R: several groups of rows, each row roughly a mix of its group's hidden directions; some rows fit no group:
R (111 x 10):
array([[-221,  105, -146,  124, -172,  365,  -91,  -32, -208, -389],
       [-195, -187,   34,  198, -219, -138, -316,  328,  265,  -75],
       [  52,  445, -210,  148, -160,   -9, -226,  230,   55,  253],
       [ -43, -327,  -53, -343, -160, -332,  194,  100,  -58,  218],
       [ 144,  -79,   -9,  393, -390, -169,  191, -119,  170, -150],
       [  76, -109, -224,  330,  -14,  -97,  355, -292, -233, -108],
       [ -15,  226,   96,  258,  -28, -215,   24, -213,  -38, -493],
       [ 209,  295,   -1,  157,  -29, -107,  111,  345,  401,   62],
       [ 246,  188,  -65,  289,  -81,  397, -284,  185,  -24,    5],
       [ 161,  125, -197,  339,   81, -207,  201,  -90,  -73,  406],
       [ 250,  158, -239,  330, -210,  172,   89,  204,   20, -294],
       [  25,  -25,  215, -368,  -40,  431,  -40,  163, -212,  145],
       [ 231,   65,   19, -166,  -83,  249,   16,  530, -122,  113],
       [ 342,   24, -113, -265,  116, -266,   20,  417,  -61,   43],
       [ 129,  -78, -256,  330,   42, -477,  116, -138,   22,  -68],
       [-215,    5, -216,  263,  283, -242, -227,  274,  116,  152],
       [-157,  399, -170,  173,   84, -273,  -51,  163,  251, -216],
       [-143, -329, -276, -443,  145, -144, -137,  -44,   24,   12],
       [ 182,  126,  279, -396,  161,   12,  133,   26,  129,  345],
       [ 201,  -94,   17,  -45,   53, -570,  158,   43,  111,  212],
       [ -97, -429,  151,  160,  -54,  102,  -45,  -83,  -25, -446],
       [-155, -388, -221,    2,  -74,  -62, -216,   48,  366, -218],
       [ -35, -173,  271,  152, -279,  164,  210, -394,    5,  178],
       [ -61, -275, -208,    7,  -75,  333,  -46, -160, -177,  407],
       [-337, -261,  209,   90, -343,   25,   27, -312, -106,  -47],
       [ 323, -222, -281,   47, -234,  208, -209,   54,  237,  170],
       [-172, -255, -102, -222,  141,  -83,    3, -297,  -12, -441],
       [  45, -123,   83, -171,  435,  348, -174,  -14, -263,   19],
       [   5,   89,   39,   54,  -63,  568,  -63,  312,  -79,  131],
       [-264, -272,  105,  401,  -28,  121,  118,  213,   18,  271],
       [-383,  -45,  135,  448,  125,  202,   -6,  -35,  162, -111],
       [ 185,   39,  298,   59, -270, -122,  273,   65,  323,  255],
       [ -77,  -55,    0,  452,   63,  194, -245, -118,  169, -326],
       [ 420, -144, -144,   68, -270, -131,  225,  -88, -294,  -80],
       [-237,  175, -361, -248,  303,  -59,  134, -167,  -49,  204],
       [ 278,  205,   70,   -8, -296, -178,  -20,  343,  289,  134],
       [ -18,  567,   24,  246,  -82,  -63,   81, -208, -132,  -56],
       [-223,  -50,   16, -159,  452,   27,   33,  -88, -414,  -11],
       [ -44,  182, -241, -498,  189, -205, -118,  -78,  106,  120],
       [ 193, -122, -297,   -8,  190, -416,  101,   46, -318,   20],
       [ 252,   81, -193,   99,   60,  409, -397,   89,  -66,  -77],
       [  40,  121,   -3,  423, -134, -160,  287, -275,  -34, -256],
       [-122,  148, -178, -231,  195, -223, -275,  318,   31, -278],
       [ 251,   72, -151,  271,  -74,  376, -352,   91,  -12, -143],
       [ -30,  231,  -80,  156, -465, -123,  -40,  183,  335,    7],
       [ 388,  349,  -12, -198,  190,  -98,  268,  -33,  183,   12],
       [  17, -108, -142,  127, -493, -240, -187,  -31,  250, -127],
       [   3,   52,  245, -255, -415,  -28,  209,  339,  -66,   18],
       [-207, -186,  -46, -388,   94,  315, -108,  -39,   42,  332],
       [   6,  -55,  104,  218, -283,  -91,  321, -430,  -34, -156],
       [  -6, -249, -184,  246,  153, -230,  278,  221,  286, -155],
       [-161, -361,  172,  238,   52,  -25, -223,  240,  203,  264],
       [ -11,  -65, -207,  345,  -64, -116,  -45,   68,  403, -334],
       [ 160,   30,  202,  -39,   88,  340,  222, -178, -323,  294],
       [ 230,  -85,   -9,   47,  292,  -43,  231,  473,   33,  190],
       [ 165,  413,  160, -102,   90,  -60,  119, -303,  -62, -330],
       [ 261,   34,  299,  -50,  319, -151,  134,  296,  -57, -264],
       [-102,  341, -126, -192,  150,  255,  312,  -96, -297,   50],
       [  -9, -311,   79, -140,  208,  205,  -98,  -78, -308,  381],
       [-387, -271,  124,  -13,   12,   68,  226,  244,  -52,  327],
       [ 149,  111,  277,  370, -321,  159, -254,   74,  -70, -108],
       [ -34,    8,  -11,  -53, -206, -550,  -20,  198,  167, -218],
       [ -81,  -38, -255,  -64,  124,   58,  421, -230, -370,  -12],
       [ 280,  273,  -87,  290, -250,   23,  249,   55,  221, -206],
       [ -43, -230, -109,  -23,  168, -156, -151,  297,  366, -316],
       [-218,  115, -248,   26,  -25,   23,  -80, -159, -211, -513],
       [ 290,   41,  276,  -76,   58,  249, -327,  -29, -324, -135],
       [ 306,   59,  -15, -328,   84, -379, -151, -235,   72, -156],
       [-356, -252,   23,   46, -219, -200, -165, -245,  -75, -300],
       [ -70,   -7, -179,  187, -389,  212, -293, -317,   94,    1],
       [ 473,  303,  281,  -31,  117,  -45,  -25, -147, -150,  -88],
       [ 174, -117,   60, -151,  529,  -72,  -81, -243, -198,   62],
       [ 111, -128,  223,  458,   30, -117, -345, -201,   19,  -27],
       [ -50, -390,  -76,  183,  -92,  361, -128,  291, -130,  114],
       [ 214, -261,  -41,  -82,   48, -193, -288,  402, -238,    9],
       [ -18,  394,  -35,  128,  -57,  436,   37,  255,  144, -101],
       [ -65,   67,  106, -149,  -68, -416,  365,  -28, -288,  166],
       [ 364,  -97, -219,  374,  181,   36,  -37, -275,  146,  -42],
       [ 232, -293,  247, -359,   16,   20, -240, -198,  189,  -35],
       [ 182,   78,  244,  -71,  401,  173,  353,  164,  -74,  110],
       [ 159,   31,  147, -157,  208,   37,  331,  222, -206,  381],
       [-167,   95, -343,  295,  210, -172,  179, -154, -304,    9],
       [ 254,  -70,  -91,    8,  338, -174,  -38,  -32, -136,  469],
       [   0, -109,  179, -224,  157, -530,   18, -149,  173,  111],
       [-218,  327, -322,  303, -134,   71, -184, -228,  -26,   65],
       [-152, -190,  111,  -58,  122, -301,   59, -224, -277, -391],
       [ 207,  -69,   30,  341, -221,  258,  248, -344,  -34,   45],
       [ 183, -183,  117,   87,  106,  113,  555,   33,   77,  190],
       [-267,    6,  272, -274,  106,  276, -318,  -58,  224,   30],
       [ 101,  285,  176, -273, -112,  311, -267,  165,   51, -239],
       [-114,  365, -114,  414,  136,   15,  168,  -83,  269,   85],
       [  22,  227,  142, -115,  321, -352,   83,  320,  -87, -188],
       [ 116,  482, -114,   80,  195,  108,  253,  226,   95,  156],
       [ 284,  511,   43, -272,   79,   19,  -35, -129,  -68, -130],
       [ 161,  -21,  338, -255,  362,  118,   52,  216,  154, -200],
       [  -3,   81, -178,  259, -187,  378,  -50, -299, -129,  268],
       [ 163,  416,  307, -215,  175,   68,   61, -170,  -97, -216],
       [ 369, -168, -273,  241,  250,  -15,   63,   -7, -229,  217],
       [ 178, -152,  -24,   71, -247,  -42, -157,  228,  487, -164],
       [ 143,   66,   78,  127, -441,  377,  154,    3,   14, -236],
       [  67,  195,  299, -140, -166,  128,  -18,  249,  448,   71],
       [-128,  400, -158,  272,   28,  115,   73, -245, -284,  168],
       [ -49,   54,  -59,   83,  -80, -369, -202,  157,  245, -425],
       [  45,  117, -205,  272, -398, -286,  280,  -66,   97,  -12],
       [-328, -430, -264,  -34,  -20, -136,  115,   86,   25,  246],
       [ -76, -180,  219,  330, -121,  265,  158,  287, -149,  233],
       [-153,   20,  -54,   11,  258,   86,  366, -158, -346,  290],
       [  62,   32,  174,  -30,   73,  227,  279, -262, -398,  257],
       [ 201,  280,  -99,  377,   85,  293, -297,  -26,   58,  -88],
       [ -57,  423, -320, -339,   91,   44, -166,    4,  132,   95],
       [ 473,  221, -217,   -2,   86,    9,  167, -150,   40, -290]])
one row of each group, then the others: which group is each in?
[ 168,   79,  210,  -34, -281,  186,  254,  356,   12,  282]
(70)
[ 123,  243,  286, -295,   95,  -32, -313,  -61,  174, -280]
(37)
[   4,  359, -245,  295,  -27, -301,  -14,  286,  120,    5]
(92)

[-317, -173, -212,  140,  272,  -35, -154, -261, -318,   29]
(70)
[ 126, -285,   60,   45,  138,  247,   -4, -426, -205,  239]
(70)
[ -27,  107,  -70,   80, -254,  260,   97, -296, -130, -440]
(70)
[-139, -145,   66, -392, -310, -106, -359, -146,  -89,   19]
(92)
[ 290,  258, -180,  189,   35,  273,  208,  323,  -86,  116]
(70)
[289,  89, -61, 314, 263, -23, 218, 386, -26,  59]
(92)
[-414, -225,  -33,   97, -166,  181,  -38,  333,  160,  183]
(37)
[ -59, -425, -225, -141,   80, -207,  221, -233, -206, -121]
(37)
[  71, -212, -121,  341,  -32,  330,  264, -270,  -66,  161]
(92)
[-271,  -82,  -28,   32,  190,  -13, -157, -334, -241, -389]
(92)
[  55,  351,  108, -372,  -25,  -21,   34, -181,    4, -390]
(37)
